rotation ticks, each row followed by its count of ticks:
The counts run from 0 to 339.
[101,101,95,108,103,65,92,92,108,109,85,118,114,111,99,83,87,93,88,91,113,69,80,97,104,94,79,92,112,103,117,96,84,89,102,103,99,120,100,85,102,99,91,108,108,99,95,95,93,84,100,84,115,105,110,88,125,118,86,132,123,97,76,108,120,86,104,101,124,84,131,120,110,100,94,85,109,99,94,112]
42
[100,106,104,102,93,64,98,81,112,119,87,127,99,107,105,86,98,98,76,109,103,65,97,89,92,92,80,94,104,120,114,102,81,91,104,98,97,113,90,76,100,101,96,114,106,101,112,86,100,104,105,91,117,94,121,82,112,111,93,139,112,99,76,104,107,89,83,97,121,95,111,114,103,99,96,83,112,98,94,105]
225
[90,111,113,95,95,86,106,96,108,92,114,126,92,105,82,78,109,121,76,106,106,74,107,107,99,75,86,116,94,111,115,108,81,93,98,106,99,113,94,94,97,103,94,89,117,82,108,87,100,95,109,101,128,76,104,75,86,104,89,135,94,99,99,123,106,90,90,102,103,86,109,121,93,106,91,71,113,109,96,90]
321
[91,105,104,93,95,73,103,102,105,90,107,133,105,96,83,75,116,115,81,99,116,73,105,110,102,79,85,115,95,106,109,101,87,99,104,113,105,127,98,96,101,114,93,95,121,86,100,86,97,85,99,89,122,81,94,84,92,111,81,133,94,96,96,115,127,85,97,102,99,80,113,119,102,92,90,77,116,100,104,98]
32
[107,109,133,111,111,93,99,101,110,98,103,130,99,115,105,66,84,123,83,106,109,85,97,97,95,81,82,99,108,108,122,99,75,99,82,95,95,88,96,93,107,87,93,112,101,100,90,100,100,109,103,101,128,92,128,77,106,100,106,108,98,102,85,121,119,91,78,97,115,104,124,118,102,109,101,76,111,106,93,108]
95
[95,93,107,104,106,92,91,90,100,92,88,128,114,92,91,85,98,120,91,104,113,62,100,87,98,86,86,109,107,109,119,101,86,96,108,89,115,117,101,91,115,100,98,114,106,94,87,112,87,88,96,99,107,90,122,85,109,99,78,123,101,106,60,104,143,86,92,96,108,97,115,116,102,91,90,86,119,112,106,101]
129
[119,97,131,98,100,80,107,102,117,101,98,133,104,99,105,64,94,126,78,108,102,83,104,116,98,77,94,102,103,104,112,88,86,104,76,101,85,98,103,97,99,97,96,112,107,102,95,94,100,102,94,106,130,90,111,78,98,106,110,101,86,106,93,120,137,95,85,92,118,101,123,122,113,100,99,75,106,97,97,99]
177
[102,96,92,102,93,66,92,97,108,107,89,129,118,97,97,86,105,96,84,96,112,62,93,107,99,86,83,94,109,103,111,97,91,86,108,109,99,133,100,84,101,108,98,108,121,96,97,92,88,85,103,89,118,100,104,88,120,124,87,134,115,101,83,105,128,90,109,102,120,80,123,116,111,88,91,82,114,95,101,101]
330
[105,105,121,112,109,86,94,98,104,100,94,130,90,126,110,72,85,119,89,105,115,79,100,91,95,87,77,89,115,109,114,99,77,98,92,93,99,94,104,89,110,87,91,119,106,104,93,102,97,103,109,95,126,97,128,79,111,105,102,117,96,102,73,113,110,94,80,95,117,104,120,121,98,111,92,80,109,115,92,115]
325
[113,100,122,106,106,92,97,104,104,94,108,134,84,121,101,69,96,128,83,105,109,77,110,107,96,78,83,93,114,102,112,104,81,95,85,101,85,98,102,97,106,88,95,110,109,96,97,102,92,97,112,106,136,92,122,74,100,110,103,114,90,108,84,117,104,101,85,96,109,98,115,130,99,113,92,76,105,120,92,103]
36
[101,102,111,90,84,72,112,99,113,94,108,127,103,100,91,76,115,109,71,102,108,77,109,122,98,80,86,114,95,110,109,108,90,94,98,113,94,125,97,90,91,115,94,92,120,96,112,81,98,94,108,99,128,91,96,74,99,114,92,130,98,96,104,116,122,87,96,102,116,88,118,118,91,95,91,77,112,98,98,93]
262
[88,102,109,104,103,93,102,86,100,89,105,117,101,107,86,87,90,116,79,98,113,68,89,92,104,99,81,119,98,119,125,113,81,106,103,90,115,111,96,91,99,100,94,94,97,95,103,106,93,89,105,99,111,94,111,83,97,90,86,131,103,92,65,118,132,76,95,98,108,95,125,116,80,105,94,80,121,121,91,98]
69
[109,104,126,109,117,84,89,108,105,90,100,142,105,112,112,69,95,122,98,101,122,83,100,96,94,88,79,95,116,110,108,104,85,107,98,92,107,96,99,99,114,92,93,125,111,107,90,99,101,92,103,90,118,95,121,87,111,104,93,111,98,99,73,114,130,88,88,94,107,97,119,121,102,94,95,78,113,107,100,123]
14
[86,113,111,100,106,77,107,94,108,87,110,127,107,107,85,82,100,105,84,97,120,76,90,91,105,96,80,112,96,120,117,110,82,108,108,97,117,113,89,93,103,103,91,99,110,88,104,88,102,87,105,83,110,86,104,91,95,99,80,142,104,87,81,121,124,76,94,96,101,84,120,120,93,97,97,74,122,101,94,111]
113
[99,110,114,95,94,89,104,99,107,85,119,130,108,92,79,83,109,118,79,101,105,68,105,113,97,80,96,125,93,110,118,111,91,102,97,106,103,114,93,100,96,106,99,83,111,83,105,91,92,84,101,106,121,86,103,76,91,99,93,123,96,103,93,125,129,84,104,97,105,85,113,120,99,97,95,73,114,107,98,89]
91
[104,101,128,113,101,95,102,97,106,95,103,124,104,101,96,71,87,130,79,109,103,82,103,103,94,71,89,113,100,107,130,98,77,90,76,100,100,93,97,95,99,90,97,105,102,98,93,103,95,114,97,111,133,91,122,73,104,97,102,105,96,108,92,116,131,89,81,100,115,102,123,113,102,110,100,78,112,111,98,93]
279
[113,111,119,109,102,92,100,102,104,96,111,134,88,124,103,84,89,109,83,100,109,70,97,102,97,93,78,99,114,113,121,116,89,101,94,93,96,95,100,95,99,86,98,99,100,96,110,100,89,87,114,111,125,112,124,74,108,104,111,115,108,100,77,120,107,92,98,92,118,94,125,126,85,115,92,74,107,123,82,104]
81
[113,105,120,108,100,89,99,94,104,97,98,136,90,116,104,80,86,112,80,106,103,64,103,99,91,99,85,95,113,118,114,111,81,103,95,90,90,96,103,92,101,90,99,111,95,102,113,103,89,91,112,110,119,107,129,75,109,100,114,113,103,103,68,117,114,91,87,90,122,109,120,124,91,113,92,83,107,120,85,104]
267
[110,107,120,106,105,90,97,99,104,92,105,133,92,114,100,85,88,110,82,104,105,64,100,97,92,100,83,98,112,121,118,117,89,107,99,87,97,98,100,90,102,92,99,109,93,100,117,103,87,87,113,112,114,106,130,79,110,97,107,116,105,102,67,116,113,88,91,87,121,102,121,121,88,109,95,79,110,120,84,108]
82
[118,94,113,101,103,86,92,112,99,82,94,145,98,107,104,75,102,120,87,97,117,72,110,114,98,92,82,96,118,102,102,108,98,107,101,95,94,106,113,101,108,99,96,117,112,109,98,100,82,78,112,101,119,106,117,83,107,112,97,111,92,101,70,108,134,94,100,91,112,97,121,126,95,96,87,83,108,118,99,113]
59
[101,104,129,119,117,92,91,103,107,95,99,129,104,111,107,71,86,122,93,102,122,84,95,90,97,84,77,102,109,108,126,102,76,100,94,94,113,95,94,91,110,90,90,114,106,105,84,104,98,107,99,92,120,99,126,81,114,99,95,109,101,98,82,114,130,82,83,101,114,97,127,114,95,103,99,81,116,107,98,116]
198
[113,99,113,97,100,86,87,97,105,88,91,140,112,85,101,89,105,111,87,107,110,58,109,101,90,96,91,99,106,118,110,110,97,105,106,90,105,113,99,89,106,102,105,118,103,99,104,103,82,79,101,104,108,101,120,84,111,103,101,114,103,111,62,102,148,84,99,90,115,98,117,115,100,84,93,81,111,108,102,107]
187
[102,102,125,106,95,101,101,99,107,92,107,123,101,94,88,73,97,133,80,110,107,75,103,105,91,66,90,121,97,108,127,106,81,90,87,102,103,105,97,94,98,99,99,97,104,93,93,108,92,106,99,113,133,86,121,68,99,96,97,112,94,108,91,117,132,91,86,100,112,101,119,111,94,104,97,79,117,110,99,85]
278
[96,103,113,108,96,91,98,107,101,90,111,126,98,110,87,70,109,126,82,102,118,78,111,115,97,66,82,110,107,93,119,102,86,84,91,115,101,116,101,100,98,99,94,94,122,90,89,95,94,97,107,97,135,90,109,74,101,112,86,121,97,103,102,115,116,96,95,104,108,84,117,118,94,105,86,77,110,111,100,90]
34
[89,96,114,105,105,94,99,87,102,89,92,115,108,98,89,84,89,121,79,101,112,70,92,84,101,91,79,117,100,113,130,109,76,99,104,88,116,111,102,87,105,100,92,108,100,101,94,112,91,96,103,100,113,92,120,78,106,89,82,122,102,94,65,110,136,81,86,101,109,104,122,113,82,101,92,84,120,117,95,97]
255
[103,101,107,94,95,98,105,89,102,89,107,125,94,103,82,86,96,127,72,105,99,60,105,102,101,87,97,121,99,109,120,107,84,98,98,97,96,114,102,93,98,100,98,92,101,78,106,107,84,84,107,113,121,84,113,74,90,95,95,127,96,103,74,122,122,92,93,92,107,93,112,125,98,110,87,79,110,124,91,80]
150
[115,99,95,98,96,76,98,102,110,98,101,130,115,105,88,84,96,106,79,88,106,64,92,124,111,88,92,102,112,91,111,91,92,92,95,107,81,119,107,99,98,101,98,91,112,86,95,97,88,70,102,103,122,97,99,84,109,118,99,124,108,101,89,120,117,93,114,92,116,74,128,131,116,101,89,77,103,109,94,96]
147
[106,99,93,105,108,71,93,99,107,102,93,129,113,113,96,86,90,95,90,88,116,67,79,106,111,97,80,91,114,100,110,97,89,95,103,102,94,122,108,93,104,99,91,103,112,96,94,97,88,75,104,88,117,101,104,94,119,115,90,133,118,94,74,114,119,86,113,93,118,79,133,127,109,100,89,79,110,106,98,111]
43
[114,93,122,103,110,78,99,104,111,89,90,128,117,97,109,66,93,123,86,98,116,86,97,111,102,85,87,104,108,102,112,92,84,111,86,97,99,102,106,96,107,99,91,120,109,111,89,101,100,94,93,91,119,96,110,88,108,105,100,99,90,98,82,113,152,83,91,94,115,103,131,121,107,93,99,79,110,98,104,113]
73
[90,103,112,102,102,93,103,88,97,87,103,117,96,105,89,88,91,119,75,103,108,67,94,87,101,95,87,119,102,118,124,112,79,105,105,85,110,110,102,89,102,97,95,102,99,95,104,107,88,87,106,100,109,91,118,80,99,86,88,128,103,93,63,118,125,80,88,94,108,99,119,120,84,108,89,82,120,125,89,96]
254
[105,109,111,104,96,81,103,85,121,117,99,119,115,99,93,79,83,109,81,104,95,71,85,96,100,79,94,100,97,108,129,88,78,85,81,105,91,105,90,88,94,88,99,97,97,84,95,98,102,104,90,103,126,90,113,79,111,105,107,122,115,103,90,114,117,90,94,99,123,91,127,115,123,107,106,79,109,97,92,95]
294
